Some points:
[-45. -25.   1. -53. -94. -17.  50.   5.   0. -75. -17.  -6.  13.  11.  16.  44. -18.  24.  29. -33.  12. -87.  45. -70.  16.  82.  59.  20. -38.  58. -15.  48.  62. -43.   2.  39.]
[ 10.  45. -30.  34. -19. -18.  94. -13. -39.  -8. -20. -66.  49. -40.  22.  37. -17.   4. -13. -15. -28. -24. -47.   2.  61.  38. -57. -20.  30.  63.  23. -47. -36.  73. -22.  51.]
[  33.    4.  -16.   38.   46.   22.   24.    6.  -75.    8.  -58.   43.   -7.  -33.   73.  -39.   18.    1. -103.   12.   -3.   67.  -40.  -55.  -11.   33.  -24.   -2.   17.   13.  -24.  -34.   26.   18.  -57.  -25.]
[-33. -52.  48.  33.  49. -11.  11. -26.   5.  -9. -37.   8. -62.  22. -20.  72. -55.  94. -26. -18. -24.  27.  -7. -30.  63. -35. -93.  27. -37.  -1. 103. -10.  51.  -2.  -7.  15.]
[-61. -28.  17.  62.  38. -30.  26.   3.  84. -22.   5. -50.  14.  -4. -86.  28.  36. -21. -30. -69.  48.  20. -49. -17. -57. 125.  60.  17. -31. -18. -33.  10.  18. -34. -47. -13.]
[ -4. -49.   8. -21.   6.  32.  17. -15.  77. -38. -49. -25.  16. -33.   2.  12. -54. -14. -49. -28.  12. -50.  47.  16.   9. -37. -52. -31.  15. -13. -68.  44. -56. -74.  -7.  41.]
[-22.  44. -23. -50. -57.  41. -30. -11.  38.  16.  31.  -6.  -7.  -5.  59.  69. -15. -45.  23.  89.  78.  10. -35.  16.  20. -46.  -6. -20.  11. -35.  16. -29.  17.  32. -69. -40.]
[ 27.  44.   7.   5.  20. -48.   9.  66.   3. -25.  22.  68. -44.   7. -17. -22.  17. 105.  19. -25.  43.  -8.  -6.  58. -35. -48. -55. -10. -21.  37.  65.  42. -41.  63. -27.  49.]
[-31.  32. -23.  44. -12.  58. -19.  54.  66.  98.  13.  14.   4. -16.  20. -34. -37.  -6.  -1. -37.  60.  26.  26. -18.  37.  16.  23. -32.  36.  24.   2. -31.  23.  42.  57. -79.]
[ -4. -18. -26.  12. 100.  48. -22.  -2.  45. -76.   7.  19.  32.  -9. -36. -36. -42.  53.  40.  72.  16. -31. -17. -62.  48. -15.  80.  -1.  24. -60. -26.  51.   2. -18. -33.  26.]
[ 21.  -9.  21.  -7.  42.  60.  40.  32. -28.  17.   0.  10.  51. -40. -73.   7. -63.   3.   9.  18.  33.  -9. -69.  33. -33. -38.  80.  17. -38. -40.   4.  59.   8.   3.  22.  27.]
[-10. -40.  78. -37. -48. -32. -32.  12. -11.  42. -27.  -4.  10.  -7.  59.  41. -15.  61. -47.  53.  -1.  -8.  34.   8. -14.  36.  58.  28.  13. -11. -78.  11. -36.  60. 100.  -1.]
[ -59.   30.    0.  -15.  -66.   21.   61.   55.   -5.   -6. -102.   -8.  -46.   25.  -53.  -31.   18.  -85.  104.   53.  -41.   20.   -3.   -1.   -7.    6.    4.  -24.  -49.  -20.  -36.  -49.  -70.   -3.   44.   -6.]
[  2.  21.  42.   2.  68.  51.  20. -38. -79. -16. -38. -31.  25.  -1.  29. -12.  38. -39.  41. -15. -24. 118.  62.  31. -26.  29.  16.  59.  89.   6.  61. -38.  39.  17.   6.  38.]
[-52. -48. -42.  24.   7. -35. -56.  21. -11.  -7.  48. -35. -24.  -6.   1. -14.  19. -26.  19.   8.  82.  34.  37.  -6.  60. -29.   2.  44.  12.  23. -76.   7. -12.  61.  93. -13.]
[  20.    6.   28.   -1.  -56.   -5.  -11.   28.   -8.    6.   27.  -31.   -4.    3.   91.   17.  -32.    0.   -2.    7.  -63.  -51.   61.   44.   25.   68.   46.  -31.   19.  -17.    3.   35.  -91.    5.   10. -101.]
[122.  -4.  -7.  78.  35. -18.  -5.  31.  -9.  -1.  12.  60.  66. -16. -29.   0.  22. -32. -56.  56. -18.  13.  -4.  12.  53.  21.   0.  89.  48.  70.  27.   0. -12. -32.  -4.  -5.]
[-56. -36. -22. -23. -56.  -8. -18. -36.  25. -17.  11. -10. -27. -11. -46. -87.  15. -82. -15. -41. -50.  52.  -6. -36. -25. -10.  21. -78. -37.  47.  43.  -8.  14.  11.  -4.  35.]
[-21.  46. -20.  -5. -16.  26. -64. -58.  79.   0.  21. -47. -31.  20. -20.  33. -32. -47. -38.  36. -70.  -3. -17. -24. -29. -20.  42.  29.   5.  78.  13.  29. -47. -50. 100.  54.]
[ -28.    8.   27.  -45.    4.  -13.  -34.    8.  -58.  -15.   -8.  -47.  -56.   10.  -57.    2.   53.   45.  -14.  -20.   12.   30.    4.  -21.  -22.  -47.   -4.   41.   88.  -26.    1.   35.  -43.    8.  -73. -122.]
[ 15.  -9.  15. -63.  49.  28.  20.  12.  35.   2.  17. -16. -85.   0.  54. -25. -17.  10.   2. -20.  28.  49. -51.  17. -36.  26.  23.  28.   8.  52. -48. -26.  21.   3.  38. -68.]
[  30.   27.  -47.  -15.    3.   -6.  -32.   51.    3.   18. -102.  -32.   24.   47.  -28.   -9.   19.   16.   16.  -38.   46.   18.  -33.   25.  -32.  -41.  -22.   14.  -23.   -4.   10.   59.   44. -121.   26.    6.]
[ -31.    0.   15.   27.  -60.   77.   -5.  -36.  -45.  -29.   59.  -26.   -3.   16.  -29.   41.  104.   27.   15.   -6.  -71.  -42.  -50.   22.  -17.   -6.  -33. -112.  -28.  -23.    2.   10.   54.   -3.   52.  -53.]
[-81.  58. -14.   2.  11. -22.   9.  26.  29.  -2.  17.  25.  11. -76.  83. -42.  71.  -9.  30.  18. -43. -44.  -6.  36. -16. -57.   1.  12.   4. -59. -18.  -3.  -2. -96.   1.  35.]
[ 18. -87. -60.  27. -17. -46.   2. -28.  21. -53. -30. -14.  32.  28.  16.  -6.  -5.  -4. -15.  21. -12.   3.  18.  38. -83.  11.  36. -60. -31. -59.  40. -44.  13.   8.   8. -40.]
[-44. -50.  40. -53.  21. -16. -47. -42.  22.   4.  22.  73.  98. -27. -35. -12. -29.  40.  10.  -4.  40. -93.  27. -29.   8.  11.   2. -26. -17.  29.  69. -60. -12. -95. -11. -52.]
[ -3.  23.  32. -20. -61. -56.  32. -21.  -4. -58.  -9. -23.  14.  27.  -9. -74. -25. -20. -72.  21.  -5. -19.  29.   5. -10. -30.  56. -74. -33. -65.  12.  -6.  72.  51.   3.  -8.]
[  9.  61. -41. -74.  19.  13.  51. -30.  16.   6.  30.  35.  -3.  -2. -21.  60.  50. -29. -29. -58.   0.  -7. -11. -22.  37. -63. -13.  -7.  24. -45.  12.  -7. -19. -51.  69.  17.]
[ 43. -89. -57. -64.  31.   2. -15.   5.  37. 103. -28. -15. -22. -31.  -4.  19.  23.  33.  38.  24. -22. -34. -12. -42.   7.   4. -40. -14.  46. -14.   3.  39. -27.  41.   8.   1.]
[ 18. -21. -24. -83.   7. -14. -53. 104. -29.  -8.  89. -18. -17. -18. -41.   0.   2.  29.  -3.  26.   1.  69.  -8.  46.  39.  22. -40. -19.  -1.  -9.  -8. -10.   4. -32.  -5.   4.]
[ 77.  17.  26. 104. -35. -24.  37.  24. -34.  25.  50.   4. -34. -34. -21.   3. -50. -42.  -1.  60. -14.   1.  37. -98. -52. -11. -38.  18.  56.  -9. -14. -37.  34.  40.   7.  50.]
[ -21.    9.  -31.    0.    0.  -10.   52.   43.    1.   65.    6.  -19.  -54.  112.   11.   16.  -13.   -4.  -28.  -33. -100.  -40.   46.   26.   -2.  -38.   -6.   47.   -7.  -27.    8.   -2.   24.   50.  -35.   11.]
[ 38.   2.   9.  16.  14.   6.  47. -40.  -8.  44.   8.  83.  75. -23.  64.  -8. -39.   7.  16.   0. -29.  95.  -3. -19. -35.   1. -61.  59. -25.  12. -25.  54.   7.  10. -49. -15.]
[-53.  36. -60.  18.  16.  -7. -28.  -1. -65.  45. -17.  40.  49. 100. -21.  -8. -19.   6. -16.  -3.  -4.   3.  36.   6.  -5.  40. -51.  -6. -43.  22. -32. -10. -32.  62.   7.  18.]
[  5.  31.   2.  43.  15. -70. -73. -12. -14. -29. -36.  46. -46.  -3.  13.  77. -70. -24.  30. -27. -46. -75.  41.  53.  14.  -4. -22. -62.  34.  45. -90. -53.  40.  43.   4.   4.]
[ 40. -20. -23.  81. -39. -10.  29. -55. -74.  59.   7. -42.  -3.  -3.  52.  16.  41.  41.  37.  39.  -7.  12.  53.  32.  32. -36.  57. -18. -18.  72. -35. -39. -35.  -7. -57.  70.]
[ 87.   7. 112.  26.  61. -69.  23. -37.  -8.  15.  22. -19.  53.  44.  26.   7.  -3. -34.  49.  11.  47.  20. -51. -25.  41. -13. -41. -35.  35.  25.  17.  24.  -2. -25. -29.  21.]
[  35.  -17.   19.   10.  -73.   74.  -57.   13.  -12.  -29.   19.   65.  -14.   46.   53.    0.   -1.    1.   13. -108.    7.  -33.  -59.   31.  -19.  -23.  -16.   88.   35.  -49.   12.  -50.   -9.   20.  -65.   73.]
[-16.  32.  -9. -26.   9. -31.  12. -68.   2.   4.  35.  50. -62. -32. -64. -68.  54.  -4.   8.  19.  87. -33. -17.  56.  27.  84. -17.  10. -35. -61.  72.  69.  22. -58. -23.  -1.]
[  26.   18.   28.  -27.   37.   53.  -66.  -30.   24.  -53.   -1.  -54.   10.  -53.  -36.  -74.   51.  -35.    6.  -47.   22.    4.   -3.  -36.  -30.   -6.   22.   30. -127.   -9.   10.  -33.  -14.   25.  -31.  -39.]
These points spread out most along one direction. Take the direction at right angles to it along which they spread out most. Go by this last direction. How far along it is each point below, from 0 to 99? The average is 50, and the first point in the table lies past the average. One standard deviation of the points above along it is 16.
[ 18. -87. -60.  27. -17. -46.   2. -28.  21. -53. -30. -14.  32.  28.  16.  -6.  -5.  -4. -15.  21. -12.   3.  18.  38. -83.  11.  36. -60. -31. -59.  40. -44.  13.   8.   8. -40.] 61
[-53.  36. -60.  18.  16.  -7. -28.  -1. -65.  45. -17.  40.  49. 100. -21.  -8. -19.   6. -16.  -3.  -4.   3.  36.   6.  -5.  40. -51.  -6. -43.  22. -32. -10. -32.  62.   7.  18.] 60
[-81.  58. -14.   2.  11. -22.   9.  26.  29.  -2.  17.  25.  11. -76.  83. -42.  71.  -9.  30.  18. -43. -44.  -6.  36. -16. -57.   1.  12.   4. -59. -18.  -3.  -2. -96.   1.  35.] 51
[ -28.    8.   27.  -45.    4.  -13.  -34.    8.  -58.  -15.   -8.  -47.  -56.   10.  -57.    2.   53.   45.  -14.  -20.   12.   30.    4.  -21.  -22.  -47.   -4.   41.   88.  -26.    1.   35.  -43.    8.  -73. -122.] 41
[  5.  31.   2.  43.  15. -70. -73. -12. -14. -29. -36.  46. -46.  -3.  13.  77. -70. -24.  30. -27. -46. -75.  41.  53.  14.  -4. -22. -62.  34.  45. -90. -53.  40.  43.   4.   4.] 77
[ -4. -49.   8. -21.   6.  32.  17. -15.  77. -38. -49. -25.  16. -33.   2.  12. -54. -14. -49. -28.  12. -50.  47.  16.   9. -37. -52. -31.  15. -13. -68.  44. -56. -74.  -7.  41.] 54
[  30.   27.  -47.  -15.    3.   -6.  -32.   51.    3.   18. -102.  -32.   24.   47.  -28.   -9.   19.   16.   16.  -38.   46.   18.  -33.   25.  -32.  -41.  -22.   14.  -23.   -4.   10.   59.   44. -121.   26.    6.] 34
[-16.  32.  -9. -26.   9. -31.  12. -68.   2.   4.  35.  50. -62. -32. -64. -68.  54.  -4.   8.  19.  87. -33. -17.  56.  27.  84. -17.  10. -35. -61.  72.  69.  22. -58. -23.  -1.] 25
[ -31.    0.   15.   27.  -60.   77.   -5.  -36.  -45.  -29.   59.  -26.   -3.   16.  -29.   41.  104.   27.   15.   -6.  -71.  -42.  -50.   22.  -17.   -6.  -33. -112.  -28.  -23.    2.   10.   54.   -3.   52.  -53.] 67
[  9.  61. -41. -74.  19.  13.  51. -30.  16.   6.  30.  35.  -3.  -2. -21.  60.  50. -29. -29. -58.   0.  -7. -11. -22.  37. -63. -13.  -7.  24. -45.  12.  -7. -19. -51.  69.  17.] 46
[ 87.   7. 112.  26.  61. -69.  23. -37.  -8.  15.  22. -19.  53.  44.  26.   7.  -3. -34.  49.  11.  47.  20. -51. -25.  41. -13. -41. -35.  35.  25.  17.  24.  -2. -25. -29.  21.] 26
[122.  -4.  -7.  78.  35. -18.  -5.  31.  -9.  -1.  12.  60.  66. -16. -29.   0.  22. -32. -56.  56. -18.  13.  -4.  12.  53.  21.   0.  89.  48.  70.  27.   0. -12. -32.  -4.  -5.] 25
